In the rows, 128 means zero.
Named turns come first, each shown by rows before and after it. Which turns, in which order, take the first row of each pair that follows to the second? Write the first one first, as in the answered first pair.
C (before |-> after):
[120 120  97 131 126 134 140 129] |-> [131 134 107 132 125 148 123 142]
[112 162 130 108 130 173 101 172] |-> [127 158 172  97  91 122 105 159]
[120 105 156 146 127  66 141 123] |-> [100  97 106 147 168  98 149 114]
A (before |-> after):
[127 122 150 115  81  57 142 119] |-> [184 104 167 147 143 128 123 170]
[153 114 190 117 107 114 123 148] |-> [139 140 184 113  97 132 115 159]
[129 121 115 111 141 103 126 122] |-> [138 123 116 124 158 131 122 141]
B (before |-> after):
[133 107 130 132 113 114 145 138] |-> [131 120 133 132 106 126 136 146]
[134 149 147 128 107 131 100 140] |-> [106 143  99 124 122 136 110 117]
[118 141 145 119  99  90 133 117] |-> [108 148 140 114  95  97 132 119]
[ 88 130  85  97 137  91 119 118] |-> [133  96 133 105 145  62 122 125]
J (before |-> after):
[117  79  87 123 134 108 142 149] |-> [ 97 122 103 105  81 106 127 156]
[131 134 171 128 109  82 133 121] |-> [155 124 179 139 125 101 134 138]
[103 141 135 127  78 147 132 120] |-> [143 125 148 147 110 175 129 146]
Pairs:
(2 to 3 turns a pair)
[ 86 145 128 103  84  74 131  78] |-> [ 88 129  63 133 165 162 134  99] -> A then A then B
[125 118 112 130 149 102 140  96] |-> [108 146  95 129 150 140 128 107] -> C then A
[126 113  98 153 156 220 108 166] |-> [157 106 139 157 153 212 103 179] -> B then B then B
[148 107 152 132 133  93 133 133] |-> [ 93 153 104 117 120 134 127 131] -> B then B
[139 174 185 165 100 114 121 160] |-> [167 131 180 182 145 115 135 163] -> C then A
[126 148 153 118  85  94 118 125] |-> [ 99 171 110 116 106 145 110 136] -> C then C then J
[ 90 160  98 112  79 116 129 119] |-> [128 124  79 146 153 175 128 147] -> A then A then B
[164 116 132 196 179 152 107 148] |-> [ 75 138  73 151 121  86 134  85] -> A then C then B
[163 116 161 110 125 109 120 141] |-> [145  91 111 113 155 109 135 119] -> J then C
[141  86 142 136 131  82 148 117] |-> [ 90 115 105 117 113  88 147 100] -> A then A then B
